128 stands for zero in the data rows.
Here are some points:
(82, 0, 107, 113, 168, 140, 164, 185, 69, 151, 138, 134, 132, 164,
 138, 255)
(63, 98, 117, 112, 210, 133, 127, 121, 127, 89, 155, 113, 125, 112,
 135, 147)
(79, 4, 117, 119, 142, 123, 144, 188, 71, 141, 139, 139, 128, 155,
 127, 168)
(168, 171, 137, 177, 172, 170, 128, 28, 137, 133, 119, 135, 116, 75,
 135, 36)
(220, 191, 131, 162, 161, 117, 114, 104, 137, 118, 122, 113, 130, 131,
 0, 91)
(255, 186, 132, 179, 146, 100, 124, 146, 144, 129, 123, 121, 132, 154,
 0, 40)
(161, 61, 144, 161, 0, 102, 132, 172, 119, 150, 121, 136, 128, 157,
 210, 93)
(89, 39, 103, 117, 40, 134, 130, 148, 69, 138, 114, 123, 128, 166,
 143, 255)
(80, 91, 103, 112, 157, 126, 133, 142, 103, 115, 136, 115, 122, 140,
 130, 224)
(251, 178, 131, 153, 109, 95, 115, 147, 143, 146, 114, 128, 127, 155,
 53, 73)
(71, 28, 125, 115, 147, 128, 154, 185, 139, 161, 133, 154, 136, 160,
 135, 146)
(81, 208, 133, 122, 170, 136, 132, 75, 147, 145, 116, 119, 124, 75,
 101, 169)
(93, 125, 117, 140, 151, 115, 131, 174, 133, 127, 149, 117, 125, 150,
 89, 121)
(88, 0, 125, 118, 0, 120, 139, 163, 18, 161, 96, 140, 125, 156,
 186, 122)
(158, 174, 124, 132, 121, 109, 120, 154, 155, 154, 130, 134, 127, 156,
 49, 116)
(255, 211, 120, 142, 174, 123, 114, 78, 151, 111, 134, 94, 130, 145,
 0, 64)
(237, 95, 119, 120, 141, 103, 116, 150, 126, 34, 144, 104, 126, 135,
 80, 99)
(89, 118, 123, 126, 166, 110, 127, 164, 132, 113, 151, 118, 128, 132,
 109, 128)
(133, 177, 133, 117, 209, 172, 101, 0, 137, 67, 115, 116, 123, 42,
 128, 39)
(56, 135, 130, 110, 218, 110, 138, 164, 134, 114, 152, 119, 125, 112,
 121, 128)
(157, 0, 150, 165, 0, 68, 125, 178, 118, 151, 122, 156, 124, 149,
 255, 83)
(82, 197, 138, 127, 156, 135, 131, 89, 144, 153, 118, 128, 124, 89,
 115, 190)
(83, 178, 140, 114, 177, 170, 161, 62, 137, 155, 105, 121, 106, 118,
 131, 168)
(214, 138, 121, 155, 132, 106, 123, 152, 136, 108, 154, 114, 130, 151,
 66, 95)
(85, 29, 116, 118, 20, 133, 137, 151, 81, 163, 112, 132, 128, 155,
 134, 255)
(67, 208, 138, 107, 193, 164, 161, 38, 142, 132, 132, 140, 130, 109,
 137, 109)
(93, 215, 135, 99, 130, 112, 121, 110, 135, 148, 114, 142, 132, 128,
 132, 151)
(83, 200, 121, 131, 181, 110, 123, 115, 142, 139, 162, 117, 130, 86,
 51, 147)
(215, 124, 114, 148, 82, 111, 124, 152, 138, 125, 117, 119, 129, 161,
 107, 122)
(74, 90, 128, 126, 170, 113, 139, 200, 138, 130, 160, 128, 121, 136,
 121, 105)
(80, 34, 114, 116, 120, 137, 142, 162, 105, 152, 121, 130, 126, 155,
 136, 207)
(87, 26, 123, 124, 107, 133, 156, 189, 91, 154, 115, 146, 127, 159,
 141, 204)
(85, 189, 138, 108, 142, 150, 138, 79, 140, 153, 112, 126, 121, 103,
 132, 249)
(69, 0, 132, 116, 68, 96, 134, 197, 137, 155, 113, 145, 142, 158,
 223, 103)
(78, 55, 106, 114, 144, 141, 158, 168, 93, 144, 122, 121, 127, 151,
 132, 255)
(255, 219, 131, 124, 140, 102, 125, 158, 167, 152, 150, 114, 123, 151,
 0, 76)
10 more points follow, each with its number after it:
(90, 168, 131, 98, 32, 132, 127, 148, 148, 156, 115, 139, 133, 158,
 185, 209) 0
(255, 164, 127, 159, 115, 117, 121, 131, 139, 112, 119, 99, 125, 148,
 25, 115) 1
(255, 103, 131, 123, 170, 80, 115, 203, 135, 17, 224, 106, 125, 140,
 46, 77) 2
(107, 176, 129, 112, 206, 183, 108, 0, 134, 78, 118, 128, 126, 63,
 137, 10) 3
(78, 63, 133, 116, 159, 95, 140, 255, 137, 164, 133, 154, 127, 161,
 255, 91) 4
(130, 36, 135, 113, 165, 85, 98, 229, 130, 92, 132, 142, 182, 161,
 133, 0) 5
(83, 158, 137, 111, 133, 131, 145, 211, 164, 155, 115, 163, 119, 160,
 140, 222) 6
(158, 173, 124, 160, 156, 97, 120, 161, 141, 135, 151, 125, 122, 149,
 30, 71) 7
(82, 86, 147, 138, 0, 87, 126, 178, 159, 163, 121, 178, 134, 154,
 255, 97) 8
(88, 113, 131, 141, 66, 161, 149, 150, 140, 199, 116, 137, 115, 160,
 137, 236) 9
Which two of these numbered points are nearest to each point below, ignoring the 3 directions in which the first points spread most? Their numbers follow each, nearest first.
(6, 0, 122, 114, 181, 109, 123, 232, 137, 133, 159, 144, 172, 160,
 133, 0) > 5 7
(39, 0, 134, 121, 190, 111, 120, 225, 133, 128, 162, 141, 164, 171,
 143, 35) > 5 4
(84, 178, 139, 109, 146, 172, 154, 89, 149, 168, 119, 137, 116, 133,
 136, 255) > 9 1
(63, 123, 143, 151, 145, 100, 136, 255, 156, 155, 117, 195, 150, 162,
 189, 76) > 4 6
(87, 181, 137, 79, 26, 152, 134, 153, 154, 159, 116, 132, 109, 153,
 245, 255) > 0 9
(87, 132, 134, 116, 142, 137, 164, 225, 158, 157, 112, 157, 125, 168,
 143, 241) > 6 8
(148, 172, 128, 119, 220, 169, 90, 0, 135, 54, 121, 113, 128, 45,
 129, 19) > 3 1
(110, 186, 139, 119, 196, 207, 108, 0, 139, 76, 120, 129, 114, 16,
 133, 1) > 3 1
(136, 119, 119, 113, 232, 128, 84, 86, 130, 22, 186, 91, 125, 72,
 126, 81) > 2 3
(86, 193, 140, 112, 157, 146, 161, 177, 170, 153, 116, 158, 115, 158,
 137, 173) > 6 8
(61, 0, 133, 110, 153, 75, 108, 222, 132, 130, 117, 142, 193, 160,
 136, 0) > 5 7
(91, 184, 138, 101, 50, 129, 119, 142, 150, 151, 116, 141, 120, 156,
 202, 208) > 0 8
(109, 180, 140, 113, 31, 129, 124, 146, 142, 152, 117, 143, 132, 162,
 255, 188) > 0 6
(34, 189, 138, 141, 140, 91, 132, 225, 145, 157, 133, 182, 134, 160,
 209, 95) > 4 8
(255, 132, 129, 170, 92, 106, 119, 149, 133, 122, 119, 114, 125, 151,
 69, 96) > 1 7
(255, 140, 126, 139, 175, 113, 100, 130, 134, 31, 136, 106, 127, 137,
 0, 5) > 3 2
(114, 150, 134, 176, 121, 205, 146, 89, 132, 205, 111, 133, 88, 114,
 139, 189) > 9 1
(100, 180, 138, 116, 53, 131, 124, 141, 149, 162, 123, 145, 130, 158,
 234, 207) > 0 8
(217, 139, 110, 115, 240, 148, 61, 36, 135, 3, 184, 101, 132, 54,
 135, 11) > 2 3
(87, 142, 138, 114, 133, 124, 147, 204, 149, 157, 101, 146, 123, 165,
 163, 239) > 6 8
(231, 159, 109, 120, 215, 140, 94, 78, 140, 0, 178, 86, 124, 67,
 87, 37) > 2 3
(81, 108, 118, 140, 163, 113, 132, 184, 130, 137, 169, 136, 130, 154,
 75, 113) > 7 3
(164, 162, 113, 138, 141, 142, 126, 103, 139, 102, 110, 95, 118, 112,
 50, 187) > 1 9
(187, 104, 116, 119, 162, 103, 118, 154, 132, 49, 172, 105, 125, 128,
 67, 101) > 2 3
(115, 188, 135, 154, 169, 117, 123, 137, 147, 140, 139, 132, 132, 140,
 54, 82) > 7 8
(255, 167, 118, 162, 134, 142, 124, 120, 140, 104, 108, 112, 127, 147,
 35, 129) > 1 3
(255, 151, 145, 197, 18, 170, 115, 122, 131, 188, 112, 134, 107, 145,
 134, 214) > 9 0
(84, 0, 127, 112, 155, 110, 162, 255, 104, 173, 116, 151, 124, 181,
 146, 127) > 4 7
(255, 148, 139, 158, 0, 173, 126, 124, 144, 171, 119, 135, 103, 136,
 120, 255) > 9 0
(0, 0, 142, 119, 157, 75, 139, 218, 131, 145, 111, 138, 190, 152,
 131, 0) > 5 7
(255, 119, 137, 167, 135, 86, 121, 169, 125, 82, 206, 104, 123, 154,
 30, 88) > 2 3
(189, 153, 137, 171, 34, 139, 131, 143, 138, 159, 111, 132, 123, 153,
 168, 202) > 9 0
(65, 210, 143, 172, 166, 119, 128, 110, 126, 146, 111, 138, 136, 96,
 120, 6) > 7 8
(89, 165, 142, 136, 161, 200, 170, 42, 136, 183, 116, 139, 93, 117,
 137, 164) > 9 1
(255, 146, 130, 175, 115, 111, 122, 146, 134, 112, 116, 112, 124, 149,
 60, 92) > 1 7
(85, 186, 140, 80, 55, 134, 127, 153, 144, 151, 114, 141, 125, 149,
 255, 237) > 0 6
(105, 90, 127, 141, 143, 107, 130, 193, 128, 126, 164, 129, 133, 154,
 126, 98) > 7 3
(160, 180, 122, 134, 160, 154, 125, 67, 146, 125, 113, 112, 123, 91,
 108, 151) > 1 9
Now 10 new points, numbered from 0 again:
(198, 0, 158, 152, 0, 50, 124, 177, 101, 146, 134, 160, 128, 159,
 255, 86) 0
(84, 121, 128, 116, 205, 111, 133, 159, 127, 119, 149, 118, 128, 119,
 112, 149) 1
(59, 118, 142, 117, 209, 129, 97, 124, 132, 82, 162, 125, 140, 111,
 130, 12) 2
(219, 174, 128, 140, 150, 141, 121, 36, 138, 129, 112, 114, 124, 65,
 23, 150) 3
(100, 176, 127, 117, 193, 147, 124, 46, 138, 93, 123, 117, 130, 76,
 129, 122) 4
(77, 128, 119, 115, 207, 168, 131, 85, 139, 104, 135, 111, 122, 116,
 142, 107) 5
(95, 80, 140, 125, 0, 107, 133, 168, 124, 154, 114, 150, 120, 147,
 236, 87) 6
(195, 0, 131, 117, 24, 83, 124, 180, 95, 95, 153, 124, 125, 151,
 211, 92) 7
(84, 48, 123, 130, 0, 112, 126, 161, 93, 149, 112, 138, 124, 153,
 219, 110) 8
(76, 27, 100, 113, 190, 128, 132, 158, 76, 87, 160, 115, 128, 142,
 134, 193) 9
Which two of these numbered points are nearest to each point below, ignoring the 3 directions in which the first points spread most? Their numbers follow each, nearest first.
(147, 55, 112, 114, 173, 116, 113, 160, 121, 52, 167, 111, 127, 144,
 124, 107) > 9 5
(80, 88, 129, 108, 212, 131, 79, 136, 133, 86, 147, 125, 152, 122,
 139, 0) > 2 1
(122, 136, 121, 134, 101, 115, 122, 142, 119, 133, 126, 110, 125, 148,
 85, 127) > 8 6
(255, 176, 141, 165, 118, 72, 118, 182, 140, 145, 140, 138, 129, 162,
 98, 93) > 0 6
(35, 94, 139, 112, 211, 135, 101, 133, 133, 108, 160, 135, 152, 138,
 138, 0) > 2 1
(77, 163, 131, 116, 207, 194, 125, 13, 143, 113, 119, 128, 123, 91,
 135, 42) > 5 4
(159, 88, 109, 118, 172, 118, 114, 145, 112, 49, 169, 113, 127, 151,
 92, 99) > 9 5
(255, 107, 144, 197, 0, 116, 122, 148, 130, 166, 113, 132, 131, 153,
 255, 135) > 0 6
(79, 130, 106, 116, 215, 136, 131, 107, 114, 63, 165, 97, 131, 88,
 122, 206) > 7 9
(225, 157, 121, 128, 127, 173, 125, 52, 149, 138, 117, 122, 125, 66,
 91, 219) > 3 4
(184, 11, 150, 154, 25, 64, 121, 221, 131, 146, 172, 148, 124, 155,
 255, 91) > 0 1
(144, 171, 135, 100, 6, 109, 127, 159, 155, 152, 114, 144, 127, 155,
 183, 101) > 6 8
(70, 29, 124, 118, 183, 139, 149, 166, 112, 144, 142, 134, 128, 158,
 133, 161) > 5 1
(123, 168, 120, 140, 181, 151, 129, 122, 147, 97, 110, 112, 122, 131,
 129, 63) > 5 1
(99, 67, 120, 126, 37, 104, 121, 160, 89, 150, 133, 133, 127, 157,
 136, 127) > 8 6
(255, 128, 137, 192, 117, 67, 120, 211, 130, 134, 114, 132, 131, 150,
 172, 78) > 0 1
(110, 19, 137, 137, 0, 92, 121, 155, 75, 154, 122, 140, 130, 155,
 225, 99) > 8 4
(71, 108, 133, 151, 132, 96, 130, 228, 136, 146, 153, 147, 123, 150,
 171, 88) > 1 6
(84, 24, 101, 113, 102, 135, 155, 172, 71, 149, 128, 132, 134, 161,
 134, 247) > 4 8
(42, 159, 137, 116, 215, 171, 137, 51, 135, 108, 144, 123, 131, 102,
 133, 41) > 5 2
(83, 47, 97, 110, 153, 139, 148, 154, 77, 122, 137, 121, 131, 157,
 138, 251) > 4 7
(205, 125, 126, 143, 148, 100, 120, 163, 134, 86, 172, 111, 129, 145,
 74, 102) > 7 1
(86, 0, 121, 114, 0, 112, 143, 175, 28, 167, 115, 142, 127, 155,
 171, 107) > 8 4
(198, 186, 122, 162, 168, 121, 118, 83, 131, 105, 116, 111, 126, 99,
 8, 100) > 4 3
(164, 180, 121, 111, 215, 165, 85, 14, 137, 29, 129, 106, 126, 41,
 133, 3) > 9 4
(84, 0, 105, 113, 109, 130, 144, 165, 51, 121, 139, 123, 131, 161,
 134, 219) > 4 9
(112, 176, 130, 110, 155, 160, 134, 17, 139, 147, 113, 119, 121, 52,
 104, 190) > 3 4
(204, 165, 142, 167, 147, 159, 124, 25, 130, 147, 117, 134, 126, 71,
 135, 152) > 3 0
(81, 81, 128, 136, 149, 103, 133, 210, 130, 137, 157, 132, 124, 149,
 143, 98) > 1 2
(255, 149, 134, 170, 63, 76, 120, 161, 135, 139, 111, 124, 130, 159,
 124, 82) > 0 8
(62, 210, 138, 112, 182, 178, 130, 0, 130, 82, 116, 120, 118, 30,
 132, 56) > 4 8
(112, 160, 137, 116, 193, 143, 113, 83, 135, 99, 118, 130, 138, 101,
 132, 26) > 5 1
(126, 178, 125, 110, 215, 162, 77, 0, 134, 45, 148, 114, 134, 51,
 138, 27) > 9 4
(255, 157, 139, 186, 132, 187, 124, 73, 143, 147, 113, 128, 111, 86,
 136, 177) > 3 0
(255, 153, 141, 239, 174, 203, 106, 56, 130, 148, 112, 131, 101, 89,
 133, 0) > 5 4
(82, 184, 131, 117, 196, 160, 137, 48, 139, 103, 118, 120, 128, 86,
 137, 115) > 4 5
(74, 43, 101, 113, 176, 128, 139, 161, 76, 84, 148, 113, 129, 146,
 129, 193) > 9 5
(97, 185, 132, 109, 212, 141, 85, 37, 127, 49, 144, 112, 133, 59,
 136, 34) > 9 4
